In the rows, zero is written as 128.
Each row of M is roughly a mix of the hidden directions of one of a few groups.
M (172 x 10):
[[130 152 176 128 123 145 106 109 165 151]
 [ 88 154 164  89 122 143 135 122 115 147]
 [107 169 106  97 166 108 121 145 121 118]
 [156  99 131 187 139 126 115 115 113 121]
 [126 131 163 143  90 126 158  85 145 124]
 [123 113 102  74 106 128 105 103 107 125]
 [148 162 123 151 185 112 136 131 124 113]
 [123 137 134 158 145 149 158  96 147  84]
 [151 141 126 115 148 140  82 129  87 154]
 [111 131  76 127 145 116 145  95 159 116]
 [ 93 121 122 170 105 126 151  86 119 129]
 [123 177 117 132  91 113 130 165 142 114]
 [130 146  90  99 153 109 138 144  88 148]
 [ 78 120 156 105 126 112 135 120 135 169]
 [102  99  81 118 101 132 102 121 141 149]
 [161  94 114 148 119  97 116 134  85 123]
 [152 123 181 157 115  98 128 134 152 127]
 [117 129 144 128 101  93 165 120 134  82]
 [100 100 100 137 123 178 115 131 145 152]
 [133 146 154 103 114 163 173 156 134 126]
 [146  82 137 116 121 140 120 107 164 163]
 [103 100 137 110 135  89 137 111 170 149]
 [141 103 139 128 114 130 170 140 179 145]
 [141 172 145 116 131 138 138 115 135 183]
 [152 154 108 100 155 115 153 167 125 149]
 [116 157 155  99 125  75 127 125 108 143]
 [122 130 148 139 167 145 132  92 153  88]
 [100 110  84 104 104 143  93 135 113 134]
 [124  83 123 137 116 114 159 169 150 145]
 [106 145 176 120 117  93 119 165 128 132]
 [101 120 112 173 150 149 145 113  96 109]
 [ 87 108 140 151  90 111 100 124 103 135]
 [100 122  63 134 142 126 136 118 148 118]
 [117 112 171 132 112  96 149  86 143 123]
 [166 140 164 110 161  95 149 130 138 137]
 [ 92  97 131 131  98  89 126 111 100 116]
 [111 136 115 127 142 111  87 106  80 106]
 [145 114 132 127 116 125  89  67 125 119]
 [132 158 150 193 134 124 130 119 123 115]
 [128 125  71 119 158 125 127 165 130 112]
 [117 101 140 135 155 163 101 104  95 153]
 [113 128 151 127 143 120 141 114 179  84]
 [109 155 170 158 145 131 154 135 141  97]
 [157 101 113 157 104 105 164 132 142 154]
 [132  81 131 162 127 142 133 140 162  95]
 [165 140 109 124  91 150  98 138 129  94]
 [121  99  98 115 106 115 158 130 169 102]
 [119 146 122 114 167  79 133 147 153 147]
 [147 116 124 143  97 151 156  90 109 162]
 [115 151 101 118 148 127 149  82 163 114]
 [182 125 112 150 121 100 123  97 106 137]
 [166 136 148 126 141 141 161 141 167 157]
 [153 159 113 148 135 153 119 151  83 108]
 [114 165 117 125 159 148  89 141 125 163]
 [ 83  94 122 146 153 131 134 118 104 161]
 [162 134 149  81 130 131 121 144 153  95]
 [163 102 171 127 108 128 128 126 167 113]
 [126 128 117 103 182  94 151 130 144 146]
 [111 109 109 153 129 152 149 181 141 111]
 [126 112 108 148  84 162  95 131 105 116]
 [ 92 122 119 108 110 167 102 151 148 153]
 [118 114 119  56 129 137 121 119 133 117]
 [149 150 106 111 152 120 179 141 135 156]
 [125 138  93 146 146 156  74 129 144 124]
 [120 116 125  83 136 134 137 176 134 162]
 [123 107 128 116 142 102  90  85 161 119]
 [ 99 138 143 153 139 132 104 124  69 127]
 [166 142 121 158  99 166 131 151 150 126]
 [100 158 121 101 103 109 142 152 153 161]
 [127  94 160 142 113 109 125  91 115 165]
 [127 155 151 109 124 142 120 115  74  96]
 [102 118 139 134  98 134 103 104 174 156]
 [143 140 110 114 156 157 114 151 109 176]
 [110 159 143 104 128  96  90 131 143 162]
 [140  74 107 143 130 118 160 142 148 105]
 [170 140 153 123 101 122 166 153 147 143]
 [131 177 128 140 132  87 133 143 108  95]
 [118 123  90 178 136 113 102 154 135 138]
 [ 93 128  87 161 127 137  98 135 142 155]
 [155 144  84  91 156 117 118 111 142 142]
 [148 111 133 120 114 103 173 135 175 119]
 [100 103 136 134 111 172  97 126 112 159]
 [143 152  97 133 153 161 134 147 130 173]
 [113 149  78 123 130 137 134  94 138  90]
 [124 111 128 111 128 144  62 128 104 115]
 [138  80 102 140 125 155  97 126  96 129]
 [114 172 143  87 144  98 119 136 137 104]
 [141 122 127 124 136 131 150 162 190 117]
 [151 115  95 169 134 104 147 153  99 134]
 [112 125  96 115  95 122 169 147 158 148]
 [158 128 128 116 148 176 105 103 155 146]
 [149 143 136 106 143 145 161 148  85  98]
 [134 145  97 115  94 101 138 147 174 124]
 [147 144 103 151 149 148 123 170 107  95]
 [130 108 147 107 137 137 121 102 101 184]
 [ 89 114 131 121 132 166 114 128  94  92]
 [111 129  97 143 135 175  84 121 111 130]
 [115 103 167 146 135  85 108 122 156 113]
 [140 144 104 128 135 105 150  81 166 112]
 [ 95 111 135 176  96 124 111 111 106 138]
 [160  98 112 158 104 125 129  98  92 125]
 [ 80 136  80 143 102 120 127 146 131 126]
 [117 142 141 146 146 133 144 112  72  94]
 [105 118 148 119  84  89 149 150 140 110]
 [ 89 153 138 142  99 156 120 141 114 166]
 [143 134 147 189 161 141 124 114 124 116]
 [110 114 103 153 143 153  90 144 121  89]
 [195 105 121 143 133 134 105 129 120 128]
 [121 105 130 176 101 154 150  96 141 129]
 [101 142 108 140 125  84 172 127 103 129]
 [ 86 154 119 109  95 152 120  98 133 109]
 [108 160 131 140 165 146 149 115 173 131]
 [140 122 173 141 123 152 175 150 144 122]
 [116 128 127 118 147 142 131 166 184 106]
 [148  85 136 150 123 154  86 150 129 143]
 [ 84  99  94 123 120 120 121  96 128 155]
 [141 118 108  85 137 138 102 147 107 170]
 [ 87 120  72 135 146 138 133 106 121 118]
 [140 119 145 187 115 110 133 159 108 134]
 [123 106 149  95 121 154 168 123 103 159]
 [116 143  96  91 161 120 142 118 127  86]
 [131 129 146 183 135 131 144 105 131  87]
 [145 131 113 147 102  98  85 120 104 160]
 [113 116 129 169 105  89 139 118 168 126]
 [107 168 124 123  94 116 107 151  94 108]
 [100 132 141 114 119 152 155 133  78 157]
 [127 102  94  90 103 128 141 122 153  94]
 [107 162  95 123 166 143 103 158 129 126]
 [100 127 156 132  95  95 157 149 147 105]
 [164 134 101 140 165 110 147 152 157 111]
 [148 130 151 143 122 112  63 113 133 136]
 [111 121  94 109 130 124 129 118 106  69]
 [120 142 147  83 171 155 125 151 126 139]
 [101 139 130 135 116 177 132 173 148 117]
 [ 94 160 153  94 144 122 137 148 161 142]
 [160  96 131 120 145 120  94  96 160 144]
 [160 148 158 168 114 129 147 124 121  91]
 [119 139 110 159 125 128 145 162  76 145]
 [109 166 151 155 108 131 125 158  97 104]
 [128 140  91 115 160 112 126 180 111 130]
 [136 145 177  95 126  99 126 102 135 151]
 [171 141 152 154 156 146 142  93 131 113]
 [112 150 155 117 102 181 108 109 138 129]
 [155 142 185 145 119 115 147  97 131 126]
 [169 128 100  81 154 114 111 123 138 131]
 [149  87 136 132 134 161  85 144 147 115]
 [157 129 132 136 129 155 122 141 185 157]
 [117 135 142  75 123 141 143 172 109 131]
 [146  72 105 100 132 127 111 140 125 156]
 [143 110  89 156 110 130 113 161 101 102]
 [109 131 140 161 142 108 103 171 132 163]
 [125 102 126  79 116 139 149 172 113 132]
 [129 112 162 112 113  91 159  92 138 109]
 [ 87 103 133 121 132 153 109 155 116 169]
 [ 94 135 138 105 147 100 142 121  79 146]
 [ 97 125 138 154  86 111  84 132 119 139]
 [147  87 130 122 127 107  91 152 105 159]
 [116 155 103 128 130 161 124 140  98  80]
 [113 127 125 116 167  90 158 144 160 150]
 [159 171 124 130 166  99 154 135 136 132]
 [ 93 141 164 120 117 106 156 152 157 110]
 [135 167 147 113 120 181 129 145 111 108]
 [170 126 133 111 138  99 156 129 174 131]
 [119  86 122 143 108 142 163 154 164 125]
 [104 128 139 109 142 130 141  93 170  90]
 [133 150 117 137 141 114  91 105  74 127]
 [145 132 155 119  83 139 130  85 136 156]
 [ 97 151 110 110 109 147 127 142  81 102]
 [126 116 123 163 161 104  81 102 126 128]
 [ 98 121 143 170 109 139 136 155  89 114]
 [138 151 102 162 136 119 143 179 113 143]
 [165 132 127 125 159  88  96 100 143 131]]

Which four rows in each list fit none of the groups? Every other row fits one group, some only roughly. Give them in the order they come.
  * j860: [186 132 115 123 154 101 135 125 127  98]
  * j298: [144 147 126 166 131 153 137  87 111  93]
  * j431: [120 139 146 144  82 115 130 126  86  93]
  * j769: [126  88  89 128 110 142  95 159 125 143]
  * j562: [ 83 106 111 107 143 171 117 117 137 109]
  * j484: [118 125 119 156 143 177 140 116 134  84]
  * j811: [145 157  92 112 130 162 132 159 161 128]
  * j878: [122 130  94 150  72 135 116 154 133 141]
  * j616: [106 119 145  99  93 124  84 101 133 112]
  * j172: [129 121 160 151  94 127 137 151 148  82]
  * j850: [105 118  96 135 119 150  77 125 112 100]
  j562, j484, j878, j616
  * j459: [156 107  88 138 132 130 162 156 115 158]
  * j564: [162 144 141 119 124 152 118  99  81 105]
  * j168: [107 105 119 123 150 137 132 122  75  91]
  * j815: [146 147 146 172 152 124  93 131 103 150]
  * j462: [120 127 102 120 178 109 154 117 164 143]
  * j594: [145 126  95 155 123 173 122 157 111 154]
  * j195: [142 147  80 153 139 128 146 146  87 127]
  * j362: [105 124 115 137  79 166 102 126 111 108]
  * j683: [103 158 155  90 133 163 122 131 104 108]
  * j551: [ 97 121 128  67 139 131 110 103 120 119]
  * j223: [125 135 168 126 155 149 101  85 105 129]
  * j179: [139  84 108 109  82 149 107 131 140 128]
  * j536: [153 112 135 134 162 129  84 140 103 162]
  * j735: [122  91 107 100 110 123 149 165 152 151]
  j195, j551, j223, j179
  * j984: [128 126 101 153 147 133  85 148 157  95]
  * j768: [117 161  91 125 143 152 167 156 116 115]
  * j261: [166 129 181 125 138 102 112 115 114 113]
  * j665: [157 122  76 151 135 137 152 100 107 124]
  * j6: [ 87 170 129 115 140  98 114 115  98 130]
  * j369: [113 120 151 115 115 121 129 172 127 181]
  * j773: [143 100 126 161 111 179 126 139  99 135]
  * j715: [124 148 103 119  80 135 172 141 117 111]
  * j227: [123 145 155 116 174 127 136 145 124  80]
  * j504: [126 104 109  98 171 115 121 144 138 169]
  * j481: [ 90 107 103 170 126 119  97 125 125 102]
  * j477: [156 147 128 156 143 136  90 116  86 147]
  * j255: [136 136 131 103 146 160 110 134 146  72]
  j665, j369, j773, j227
  * j589: [137 177 121 120 117 148 127 145  79 140]
  * j184: [168 175 149 134 164 126 118 135 135 141]
  * j256: [139 100 108  98 117 157 127 139 124 180]
  * j80: [115  99 151 102 119 130 163 153 136  87]
  * j478: [ 76 105 111 151 131 157 113 154 120 119]
  * j187: [119  98 117 105  89 144 155 166 146 134]
  * j698: [153  94 150 121 146 137 139  86 147 159]
  * j25: [104 154 141  96  76 142 127 122 105 133]
  * j858: [131 141 122 182 109 139 148 132 151  91]
  * j447: [107 117 153 121 111 119 167 179 142 121]
  * j675: [161 150 124  89 145 119 130 112 119 175]
  * j813: [116 138 139 137 160  92 137  90 102  95]
  * j901: [133 126 118 129 116 162 115  72 161 139]
  j256, j187, j25, j813
  * j836: [120  94  94 100 132 129 122 175 125 107]
  * j287: [162 120 145  97 126 145 119  89 140  90]
  * j54: [115 159 164 110 130 118 100 105 111  89]
  * j865: [ 99 156 131 131 131 115 104 114  79 158]
  * j445: [116  97 130 108 168 121 122 162 108 163]
  * j896: [142 106 138 127 114 130  78 175 116 121]
  * j776: [171 108 139 140 103 151 122 149 118 170]
  * j975: [152 110  91  87 107 127 122 152 151 148]
  * j677: [153 145 105 118 167 162 122 158 151 144]
  * j450: [109 109 158 128 105 180 116 137 109 108]
  * j120: [138 154 138 107 175 127  96 130  93 137]
  * j75: [ 94 110 116 151 131 126 163 169  99 137]
  * j232: [118 181 149 132 151  86 136 125 141 121]
  j836, j975, j120, j232
  * j688: [ 95 113 121 117 181 110 106 108 138 108]
  * j292: [115 129 109 182 105 130 109 143 118 164]
  * j671: [138 112  86 101 134 163 112 110 155 151]
  * j35: [146 132 162 109  96 164  92 147 126 140]
  * j361: [127  82 137 121 133  84 100 137 148 149]
  * j741: [107 136 161  84 121 132 136  88 108 144]
  * j615: [123 141 106 126 134 132 100 101 169  84]
  * j59: [103 111 165 126 107 127  77 134 141 147]
  * j497: [119 132 124 110 155 119 101 173 171 139]
  * j656: [123 153 102 114 126 173 126 170 116 150]
  j615, j59, j497, j656
  * j414: [166 144 129 145 119  82 164 144 139 136]
  * j437: [131  65 116 119 138 127 145 129 165 123]
  * j572: [148 159 131 169 143 145 140  96 160 142]
  * j952: [118 119 147 139 154 141 141 115 168 177]
  * j62: [172 107 136 115 136 102 171 107 113 120]
  * j429: [173 156 105 137 150 137 113 143 117 166]
  * j696: [147 122  79 108 102 130  96 113 110 106]
  * j244: [143 117 125 126 122 175 152 152 149  87]
  * j538: [ 61 114 131 113 137 137 111 118 109 120]
  * j169: [159 174  96 112 130 117 142 110 155 116]
  j414, j572, j429, j169
  * j87: [118 124  76 138 101 148 107 107 119  99]
  * j744: [125 100 144 106 134  82 151 137 168 122]
  * j636: [117 109 131  87 163 126 101 105 163 135]
  * j899: [ 94 150 129 116 135 112 142 123 187 139]
  * j94: [ 96 117 169 158 105 103 114 107 140 112]
  * j302: [142 162 138 129 110 159 142 141  76 138]
  * j24: [165 125 133 133 171 148 132 111 169 146]
  * j745: [114 137  78 143 131 171 118 124 133  98]
  * j198: [177 140 109 116 156 122  93 125 117 154]
  * j719: [143 119  64 132 117 155 137 136 136 107]
  * j516: [112 148 145 101 137 113  98  88  92 137]
  * j912: [165 141 150 102 115 155 136 150 167 114]
  * j467: [ 83 125 163 109 102 119 135  90 135 129]
  * j871: [161 120 142 135  94 132 118 133  96 175]
  j744, j198, j719, j467
  * j667: [121 133 101 117 118 123 134 164 140 186]
  * j171: [135  77 131 160 122 143 106 135 104 158]
  * j229: [178 133 126 120 167  97 109 145 140 124]
  * j204: [182 170 122 137 134 126 124 150 153 130]
  * j642: [109 100 134 112 137 136 116  83 174 137]
  * j117: [100 116 127 110  94 137 138 159 170 153]
  * j640: [147  87 152 126 131 107 162 111 154 155]
  * j872: [140 142 152 101 121 163 107  99 140  88]
  * j489: [ 97 141 144 134  95 170 127 146 159 148]
  * j885: [153 130 150 164 104 133 169 102 138 106]
  j229, j642, j117, j885
  * j579: [101  91 100 169 150 130 117 135 137 104]
  * j664: [114 161 118 178 139 136  99 150 126 104]
  * j280: [132 151  90 143 114 105 106 108  84 142]
  * j585: [102 152 128 156 104 130 119 144 142 182]
  * j753: [156 124 105 173 148 152 120  93 112 118]
  * j67: [148  88 109 132  96 117 101 167 122 137]
  * j443: [143 137  96 153 117 137 103  91 154  94]
  * j915: [171 133 151 132 150 127  90 109 156 107]
  * j966: [125 106 154  88 144 137 154 161 140 158]
  * j33: [141 149 104  90 160 128 122 109 101 162]
  * j358: [122  93 150  89 112  99 163 145 135 134]
  j280, j443, j966, j358
  * j463: [112 113 127 105  97  97 120  90 151  97]
  * j726: [147 104 123 142 162 150 111  80 133 105]
  * j482: [150 108  93  81 115 128 121 151 153 143]
  * j154: [159 119  83 160 151 145 133 112 133 103]
  * j678: [122 108 106 134 145 108 135 116  65 115]
  * j514: [105 113 114 101 119 130 153 144 155  77]
  * j507: [125 131 194 124 116 112 138 127 124 159]
  * j994: [124 123 113  78 131  78 121 112 126 148]
  * j494: [150 143 175  88 115 134 107 101 120 134]
  * j259: [159 121 154  89 138 160 123  98 154 131]
  * j214: [105 123 159 164 109 123 152  93 143 155]
  * j432: [124 130 154 127 114 115 155 180 165 119]
  * j139: [104 126 169 103 101 130 118 131 154 168]
  * j601: [138 174  98 130 114 152 139 144 100 157]
  * j981: [110  77 122 128 117 159 115 135  91 145]
  j482, j514, j432, j981
  * j435: [124 160 116 142 160 138 143 169 166 132]
  * j574: [122 102 101 155  97 165 120 147 120 159]
  * j257: [164  97 100 149 146 157  99 141 135 143]
  * j763: [126 138 135 145 145 173  90 131 108  91]
  * j980: [133 128 107 176 101 155 137 165 123 142]
  * j599: [122 115 135 173  78 126 159 121 131 137]
  * j164: [130 135 138 109 151 110 111 123 193 126]
  * j974: [111 152 112  77 103 127 103 159 128 121]
  * j13: [107 171  98 163 148 119  97 132 117 131]
  * j807: [147 143 144 145 115 112 106  79 156 101]
  * j349: [105 114 138 123  83 123 133 174 154 112]
  * j613: [122 110 137 106 154 169 101 119 132 171]
  * j775: [121 169 151 137 160 118  96  92 136 117]
  * j973: [153 126  73 104 159 140 133 137 139 147]
  * j221: [107 133 186 117 132 102 148 130 129 158]
  j574, j807, j349, j973
  * j112: [121 136 117 164 118 183 129  98 133 147]
  * j793: [ 86 149 145 109 134 113  99 116 157 159]
  * j163: [ 87 115 103 151  93 143 138 153 150 112]
  * j271: [105 118 166 100 101 145 149 160 152 135]
  * j976: [186 116 161 144 115 136 152 141 121 129]
  * j78: [152 158 120 149 131 135 150 113 166  86]
  * j757: [116 191 127 114 156 132 136 130 155 130]
  * j961: [136 157 127 112 126 153 130  92 181 126]
  * j967: [106 135 191 137 112 117 148 138 117 146]
  * j879: [136 104 114 129  85 155  84 140 108 139]
  * j614: [143 167 161 160 114 131  92 115 130 108]
  * j673: [125 146 183 122 155 101 115 123  97 129]
  * j449: [112 123 144 133  72 154  96 150 122 117]
  * j387: [114 143 143 100 133 122  78 107 101 156]
  j271, j976, j614, j673
  * j140: [117 136 146 111  79 152  97 128  95 119]
  * j694: [178 131 151  98 111 119 142  92 139 130]
  * j905: [103  74 101 115 116 131 113 104 129 104]
  * j797: [146 118 114 144 128 100 175 163 146 151]
  * j789: [125 146 139 160 166 114  98 170 123 116]
  * j970: [115 137 154 114 105 109 133  71 109 146]
  * j842: [160  98 107 161 147 126 121 169 108 121]
  * j133: [147 141 109 133 152 124 161 182 137 111]
  * j794: [111 168 165 109 141 153 137  92 125 117]
  * j14: [ 94 135 132 119 143  95 151  89 134  93]
  * j933: [163 132 140 137  95 127  82 113  96 133]
  * j493: [168  82 148 149 126 117 141  98 127 115]
  * j262: [124 164 169 143 148 144 126 106 161 105]
  * j391: [115 103 112 118 164 134 112 118  74 143]
  j789, j933, j493, j262
  * j835: [162 127 121 146 130  98 140 138 181 149]
  * j864: [103 140  99 114 150 106 110 134 166  91]
  * j45: [111 122 142 110 116 134 172 129 137  74]
  * j765: [129 112 121 144 106 121 142 147 187 156]
  * j848: [121 153 107 104 140 176 112  98 150 114]
  * j308: [145 163 148 128 137  92 153  93 104 143]
  * j109: [142 149 145 101 141  89 163 124 133 165]
  * j395: [123 148 132  74 128 130 174 127 144 112]
  * j153: [116  80  91 125 148 125 129 163 145 138]
  * j37: [164 141 108  95 123 146 140 129  99 169]
  * j130: [128 115 183 133 117 155 112 121  99 154]
  * j782: [183 123 138  89 137 146 121 115 150 120]
  j864, j308, j395, j153
  * j39: [153 121 142 138 135 132 101 114  77 165]
  * j378: [160  94 151 141  91 130 153 136 151 106]
  * j225: [159 140 162 151 136 148  90 148 100 135]
  * j245: [120 135  82  94 111 157 151 143 147 145]
  * j48: [116 110 168 140 120 147 150 126 103 175]
  * j384: [130 133 179 133 134 135 120 119  81 156]
  * j506: [145 109 149 113 100 118 153 174 129 160]
  * j866: [ 91 132 149 104 143 137 146 127  74 119]
  * j317: [121 138 133 117 126 161  91 121 100 176]
  * j328: [117 134 122 118 124 176 130 106  90 166]
  j39, j225, j506, j328
  * j439: [132 158 102 105 144 161 140 169 135 152]
  * j326: [107 115 160 169 153 109 117  90 124 120]
  * j239: [158 120 111 171  89 127 138 125 123 163]
  * j343: [103 116 170 134 119 154 160  94 133 148]
  * j40: [117 134 158 124  94 125 104 120 141  75]
  * j297: [153 116 139 119 146  87 157 150 135 168]
  * j597: [136 104 183 136 125 150 108 109 109 152]
  * j596: [114 131  98 130 136 134 150 128 139 192]
  * j526: [141 100 141 164 128 154  99 103 123  91]
  * j706: [121 139 135 140  97 155  88  88 103 136]
  * j545: [108 175 127 113 156 136  90 142 151 119]
  * j249: [143 109 107 115 137 130 109 160 115 184]
  * j480: [165  96 143 114 104 115 130 125  96 164]
  * j701: [110 141 148  87 143  99 113  86 120 143]
  * j373: [150 151 150  85 132 147 151 129 106 164]
  j439, j326, j343, j526
  * j760: [103 128 121 118 149 122 122 188 117  99]
  * j520: [104  80 117 132 122 115 112 120 106 171]
  * j853: [115 132 109 148 121 112 129  92 185 142]
  * j203: [ 87 129  82 118 120 106 143 123 100 150]
  * j809: [126 135 167 157 116 130  84 107 149 106]
  * j173: [138 118 163 152 118 136 157  89 164 142]
  * j650: [140 124  86 161 123 144  81 139 124 146]
  * j983: [145 111 124 108  96 149  93 152 101  97]
  * j652: [148  76 161 128 138 118 109 103 137 148]
  * j978: [ 99 123 122 118 148 123 156 175 167 123]
  * j348: [140  85 106 149 130 102 111 125 160 159]
  * j398: [127 161 154 139 141 128 117 111 149  73]
  j760, j809, j650, j398
